One turn or mirror swaps these rows in pairs. Which row does each one swap with?
The rows were stretched afterwards, more along some directions than others.
q_729: [ -5.4   9.6   5.8   6.9   0.2  -3.8  -4.7 -13.2  -6.4 -23.1   6.0   6.9
  -3.0  -0.6  -5.5  -7.9  -5.4]
q_474: [-23.6 -17.0  -4.6 -12.3 -13.5  -7.3   8.8  -5.0 -14.9   3.2  21.8  20.1
  -9.9  -6.7   0.3 -21.8  -5.8]
q_871: [  1.8  -7.2   0.8 -23.1 -11.6  -1.5  -5.7 -11.3   0.3  -6.8   9.1  23.8
  -9.7  -2.7   3.0 -17.5 -10.8]
q_650: [-11.2  -2.5   3.9 -13.7 -14.5  -0.2   5.6 -11.2  -4.3  -2.4   6.7  27.5
  -7.5  -3.9  -1.7 -26.7  -0.2]
q_762: [  3.7  -8.1   9.9 -18.5  -7.6   6.0   7.0 -10.3   2.9  -6.0   1.7  12.0
   1.9  -7.1   2.5  -5.9 -10.5]
q_154: [ -1.0  -9.5  -1.5 -10.6  -2.5  15.8   3.5  -5.0   1.1  -8.8   7.6   8.3
  -9.0  -9.5   3.2 -11.1  -1.5]
q_436: [  3.9  -9.7   8.1 -16.7  -6.7   6.8  14.1 -14.4 -17.7   0.3   8.9  16.9
 -11.9  -5.2 -18.9  -4.4  -9.8]
q_585: [ -5.4  -8.8 -12.4 -11.8   0.2   4.2  -0.8   2.6 -11.3  -5.1   2.9  10.2
  -5.0  -4.8   3.7 -14.9  -0.2]
q_228: [ -9.7  -8.0   8.7 -23.6  -7.8  -4.5   8.5  -5.3 -10.4  -7.7  16.2  19.1
   3.1  -8.8  -1.3 -17.6  -8.8]
q_759: [  2.8  -5.1  18.0 -14.3  -2.1  10.6   2.7  -8.0 -10.8 -11.6  -0.7  15.8
 -10.9 -10.3 -12.5 -14.0  -0.1]
q_137: [ -1.7 -10.4  16.5 -18.9  -6.3   8.8  13.8 -13.8  -6.3 -15.4   0.3  18.9
  -0.5 -13.1  -4.7 -11.5 -11.3]
q_606: [-11.8   5.6   3.0 -12.0  -3.0 -17.1  -4.2 -12.5  -6.8  -7.5  15.8  12.8
  -3.8   2.4  -7.5 -11.0  -3.7]
q_152: [ -0.5   3.0  -9.0 -10.2   2.6  -5.1   6.8 -14.3 -10.2   1.2   0.1   5.1
  -3.7  -1.9 -10.1  -8.2   1.0]
q_994: [ -3.6  -6.2   1.3 -13.9  -4.0   3.6   7.0  -4.9   5.2  -4.1  10.8   7.6
  -3.2  -3.7   8.2  -8.8   5.6]
q_873: [-10.1   8.7   0.8  -5.8   6.8  -5.0  -3.3  -6.9  -2.1 -22.6  -5.5   8.0
  -2.5   0.6   0.0 -12.4  -4.3]
q_953: [ -6.2  -0.4  10.9 -27.9  -2.6  -1.0  -5.4  -8.5  -0.6  -0.3   7.2  25.3
   5.8 -13.2  -7.3 -18.0   5.6]
q_660: [  1.9   3.8  10.3  -5.1   3.9   1.9 -20.8  -9.4  -1.9 -14.5  11.6   4.8
  -7.5 -10.9  -4.9 -12.4   2.5]
q_196: [ -6.6  -7.5  -0.7 -21.0  -8.9  -3.3   1.9  -1.4  -1.5   3.6  11.5  27.2
   4.9  -8.2  -1.3 -33.9  -0.3]
q_560: [  1.2  -7.3   4.4  -3.6  -4.3   3.1  -5.2  -5.5  -6.2  -2.2   0.3  19.1
 -18.9  -0.7 -10.0 -12.8  -1.6]
q_893: [ -8.1   1.7   7.3 -21.7  -1.0  -6.6  -8.8 -11.6 -21.8 -14.3   5.7  18.3
 -11.7  -3.4 -16.3 -26.4  -2.8]
q_819: [  4.8   0.6  23.5 -23.3 -10.0   0.2  -8.9 -11.4   9.7  -6.8  13.3  23.8
   1.8 -12.0  -7.6 -21.8   1.3]
q_295: [ -2.0  -5.1   2.9 -28.2 -10.2   2.7  -1.3 -11.3  -2.7   2.2   9.0  29.0
 -12.7  -6.8  -6.3 -25.6  -0.6]
q_286: [  0.3  14.9  -6.0  -7.2   3.1  -4.3 -13.2 -10.9 -16.9  -9.2   9.9   8.7
 -11.5   1.7 -13.8 -13.6   0.1]
q_679: [ -9.4   0.1  -9.0  -9.4   6.6   2.7  -9.9  -2.7   3.8 -11.6  -2.1   9.0
 -11.7  -9.6  -2.7 -38.7  -1.7]
q_13: [ -3.2  15.6  -1.3 -17.0   0.7 -16.6  -5.3 -16.8  -4.8  -4.8  11.4   8.8
  -1.9  -1.7 -12.6 -20.6   3.1]
q_977: [ -2.0  -2.1  16.9 -16.3  -3.2   7.7   1.9  -6.6  -3.5 -13.4   1.4  11.2
   1.3 -13.5  -8.0 -17.8  -1.0]
q_6: [ -9.1   0.5  -2.6 -22.8   0.7   1.6  -7.2  -8.8   1.7   2.7  17.1  15.2
  -2.6 -17.6  -9.1 -32.5  -0.1]
q_673: [-13.5   5.5  -3.7   2.1   3.6 -11.4   5.0  -6.5 -21.1  -5.6   2.8   8.4
  -4.8  -4.0 -10.6 -18.9  -0.2]
q_184: [-11.4   4.7   6.1  -8.3  -1.2 -12.1 -10.1  -5.6 -13.4 -10.7  12.7  21.4
 -13.8  -1.5  -4.3 -24.8  -4.0]
q_398: [ -1.1   5.7  15.3 -21.4  -2.0   4.8 -18.5 -11.3  12.7 -13.6  10.9  19.3
  -3.4 -13.8  -6.9 -29.2   2.8]
q_557: [  3.7   9.4   9.9 -18.3  -2.5  -4.7  -4.1 -13.4  -2.7  -5.2   5.2  17.2
   8.2  -6.3  -9.3  -9.2  -2.4]
q_916: [-10.7   4.2   6.6 -13.1  -0.8  -0.9 -28.4  -3.8   6.9 -17.4   5.8  21.5
  -3.9  -5.8   8.1 -25.9   6.7]
q_649: [ -9.6   4.9   5.8  -5.9  -1.3 -11.6  -6.0  -4.6  -7.3  -7.8   1.9  25.3
  -6.5  -1.2  -4.1 -21.0   1.5]
q_926: [ -4.6   1.4  -0.9 -16.4  -3.5  -6.7  -9.0  -7.9 -10.7  -9.6  25.4  10.8
 -15.2  -1.2  -2.9 -17.0  -5.5]
q_174: [ -2.0  21.1  -3.8  -2.4  12.7  -6.7 -14.6 -10.0  -8.0 -21.7  -1.4   4.7
  -4.7   5.9 -10.0 -12.3  -0.3]
q_148: [  2.8  -2.6   9.5 -12.2   1.5   4.2  -1.3  -9.0 -11.9 -24.3 -10.9  16.1
 -11.1   0.2   0.3 -16.0  -3.4]
q_634: [-15.4   6.5   5.4 -21.3   0.8 -19.5  -4.8  -6.4 -16.6  -3.2  10.0  17.1
  -5.1  -2.1  -7.9 -20.5   6.2]
q_687: [ -7.6   7.4  13.1 -20.6   0.1  -9.4 -10.0  -8.9  -1.3  -3.0  19.5  22.7
  -0.7  -8.7  -9.7 -30.9   1.3]
q_625: [-17.2  -7.8   4.2  -0.1  -9.6  -6.3   7.1  -4.8 -21.6  -5.1  20.3   8.5
  -9.9  -3.7  -5.1  -4.9  -2.2]
q_799: [ -2.4  -5.1  -3.7  -1.8   6.5   7.5  -5.9   3.1   5.6  -5.9   0.9   9.4
 -12.1 -12.0  -0.4 -27.0   0.4]
q_325: [ -0.6  12.1  12.2  -6.1   5.1   1.6   0.7 -14.5 -12.0 -15.9  -0.3  10.3
  -1.1  -3.3 -16.8 -12.7  -6.0]
q_444: [ -1.2   2.0   2.5 -15.0  -2.3   1.0  -6.4 -10.1  -2.7  -9.1  -5.9  23.3
 -15.5   0.4 -15.1 -22.4  -7.8]

Swapped with q_994: q_650
Swapped with q_436: q_6
Swapped with q_13: q_625
Swapped with q_196: q_762
Swapped with q_286: q_926
Swapped with q_634: q_729
Swapped with q_474: q_152

